(in the rows, 128 means zero)
First come named turns, each shown by rows before and after it. For each pair of rows after them, which turns, in which order, take the first row to the second? The first pair is done for you.
Q (before -> after):
[117 122 152 175 126 133 140 167  66 139 115 152 142 129 194 143 174  95
 154 168 155 120 117 136 117 168 122 129 117 124 104 127 157 129 160 117
 133 164 122]  ->  [114 124 121 160 142 108 118 164  78 153 144 171 142 132 165 137 124 120
 126 157 180 128  87 129 162 180 133 104 164 124 122 130 145 116 125 119
 168 154  96]
[142 133 134 122 114 118 123 140 110 127 117 132 123 147 123 117 141 150
 118 147 122 144 118 122 135 114 117 103 118 148 128 140 130 113 127 130
 128 134 143]  ->  [132 131 137 123 119 114 120 138 102 127 114 137 127 156 128 132 140 145
 114 160 128 144 124 122 122 117 132 111 109 145 115 131 123 124 134 138
 116 135 136]
[115 116 121 133 100  89 159 139 167 125 148  67  85 115 103 123  82 149
  93  70 118 115 127 117 143 158 144 125 157 173 158 133  94  81 151 127
 179 132 142]  ->  [105 116 148 144  98 110 187 140 150 110 126  52  96 124 142 145 128 119
 114 101  94  99 162 127  83 146 147 163 101 168 124 121  94 105 192 144
 121 134 159]
W (before -> after):
[146 118 168 157 127 141 142 159 165 121 123  97  96 138 139 109 118 126
 124  88 121 122 134 122 107 141 127 136 161 114 123 128 111 133 147 139
 147 140 132]  ->  [144 117 174 165 131 152 148 154 167 119 118 104  98 138 149 120 125 127
 125  96 104 130 134 116 104 131 131 139 151 113 135 131 120 130 158 136
 138 132 142]
[110 115 133 133 139 127 117 140 119 112 144 111 133 132 111 123 120  90
 113 135 127 128 119 106  94 109 111 140 118 115  95 118 115 126 135 144
 120 121 114]  ->  [120 126 142 131 124 134 120 144 111 107 139 106 139 130 110 110 145  88
 127 139 121 133 126 113  93 116  97 136 118 123  96 117 119 124 134 133
 114 125 128]
[ 95 140 134 102 107 145 101 134 112 129 158 152 165 136 175 128 183 104
 152 176  99 139 135 122 116 121 147 136  87 144 146 103 133 112 109 158
  72 117 159]  ->  [ 84 128 110 100 133 120  82 129 114 137 184 159 157 135 156 141 124 104
 120 168 145 120 125 110 128 121 169 131 105 126 124  94 104 122 111 194
  82 114 100]
F (before -> after):
[125 120 135 139 147 120 122 123 138 126 134 134 129 132 136 157  94 130
 127 129 116 123 129 113 138 102 142 130 111 125 149 131 122 117 137 134
 132 108 103]  ->  [143 134 145 119 107 139 125 135 127 122 120 123 126 122 132 105 156 121
 153 118 116 131 131 135 134 125 109 125 133 148 140 132 141 112 117  99
 142 134 147]
[ 93  93 159 136 186 118 136 121 133  90 139  87 113  93 122 138 119 132
 135 124 134 119 127  87 127 111 125 136 103 107 139 141 138 142 130 139
 131 128 119]  ->  [108 100 166 127 158 128 139 125 133  90 132  80 108  87 119 110 153 129
 148 112 132 120 126  96 131 118 104 133 116 123 145 141 155 133 118 112
 144 143 149]
[175 131 141 126  98 135 130 139 155 114 138  96  94  87  98  59 147 119
 133  58 150 124 119 113 151 132  72 116 152 153 129 134 144 129 127  85
 171 162 129]  ->  [134 120 126 130 140 113 125 136 138 119 151 101 101 108 105 113  91 103
 100  86 194  94 132 104 113 122 122 143 130 119  67 111  93 161 156 166
 133 148  58]
L (before -> after):
[ 97 139 128 140 148 124 116 129 124 153 120 143 150 162 153 176 105 157
 107 167 118 192 108 132 132 110 140 101 108 133 156 146 120 102 108 126
  99 139 146]  ->  [138 116 148 169 145 124 137 137 154 131 134 107 102 121 142 161  82 131
 102  94 113 169 106 117 144  76 107 109  97 137 154 156 130 108 147 116
 128 148 125]
[125 103 154 134 151 130 161 128 133  96 158 102  91  84 140 151  71 127
  85 154 116 101 123  89  69 105  92 132 111 113 115 105 109 147 149 137
  84 106 124]  ->  [134 114 161 115 117 145 162 142 115  98 141  89  96  85 127 114 128 116
 109 154 129  95 134 109  55 123  69 136 123 125  87  91 120 146 134 122
  78 128 159]
[128 128 124 114 130 114 126 123 128 136 123 153 125 133 116 143 108 147
 114 143 144 125 123 125 132 137 131 123 133 125 128 136 123 121 115 135
 141 128 114]  ->  [147 119 129 121 124 117 129 129 137 126 131 135 108 115 111 137 105 136
 113 113 144 114 127 117 135 125 114 127 131 127 123 138 124 125 126 130
 152 133 107]
T (before -> after):
[170 122 130 113 137 126 132 151 132 120 107 139 124 122 129 119 109 166
 121 145  88 126 125 111  96 133 144 131 165  99 138 158 119 151 135 110
 121 141 124]  ->  [173 121 131 112 138 123 131 151 135 120 108 132 122 122 130 119 102 160
 118 144  87 128 123 111  98 132 140 131 166  97 138 158 122 154 135 110
 119 137 120]
[124 121 171 143 133 123 130 149 126 161 127 135  98 105 140 170 155 169
 108 145  82 118 115 168 120 106 126  85  73 141 177 163 150 121 154 138
 115 137 152]  ->  [121 121 158 136 136 117 123 146 126 167 131 146 105 114 134 170 142 178
 105 152  88 127 107 162 130 113 139  77  89 138 189 165 152 115 138 140
 122 133 148]
[125 123 142 120 119 143 125 125 119 131 129 140 136 123 136 127 163 143
 144 140 116 135 142 132 123 133 111 123 128 118 159 122 138 129 121 113
 116 126 159]  ->  [125 124 133 118 123 137 119 120 122 134 132 144 144 120 133 125 152 150
 140 140 122 134 133 132 131 138 116 115 134 120 162 122 136 127 112 109
 127 127 157]

Between the rows of a pair lie 2 to 4 turns.
[ 85 142 122 120 132 160 111 105 120 143 115 128 152 173 135 199 108 136
 137 164 131 126 155 141 123 115 164 129 102 106 136 124 104 134 148 148
 105 100  90]  ->  [124 136 132 133 119 178 122 104 148 134 112 122 136 152 128 176 117 152
 150 125  85 149 137 136 169 102 133 104 112 126 199 150 139 113 134  89
 145  98 129] -> F then L
[118 157 125  87 126 129 125 130 106 140 127 149 144 142 116 105 157 140
 126 150 148 133 135 130 108 171 155 131 159 132  91 112 120 124  82 153
 126 142 135]  ->  [168 127 171 141 136 145 158 135 143 109 133 106  94  97 131 115 137 109
 134  84  98 121 143 109 117 110 122 145 101 132 113 134 148 129 151 127
 138 140 124] -> F then L then Q then F
[170 132 150 141  87 142 145 136 146 101 125  98 100  87 121  77 160 110
 155  80 103 128 135 129 142 123  81 133 132 143 148 147 159 110 131  78
 157 154 170]  ->  [149 113 140 170 153 117 134 118 170 108 151 122 102  98 131 156  72 126
 120  91  83 133 118 103 162  85 129 129  98 115 189 160 143 112 150 113
 153 115 110] -> F then F
[147 124 134 172 105 124 142 131 109 122 127  90 132 109 150 205 106  57
 131 154  95 141 117  99  60 135 103 156  81  98  96 127 101 164 182 162
 110 132 115]  ->  [163 136  85 128  77 102 103 133 115 152 150 115 128 101  89 138  80 105
 119 120 135 173  63 105 149 179  95  96 189 122 138 142 116 126  92 116
 194 139 122] -> L then Q then F
[107 154 127  85 110 132 114 122  83 158 103 145 156 155 135 122 167 133
 150 175 177 141 132 154 108 168 144 137 167 124 100 118 121 121  81 131
  98 130 145]  ->  [114 154 143  87  99 144 120 123  86 149  95 135 154 149 141 111 190 126
 163 169 159 141 140 158 102 160 131 140 153 130 103 121 133 125  90 120
  98 135 160] -> Q then Q
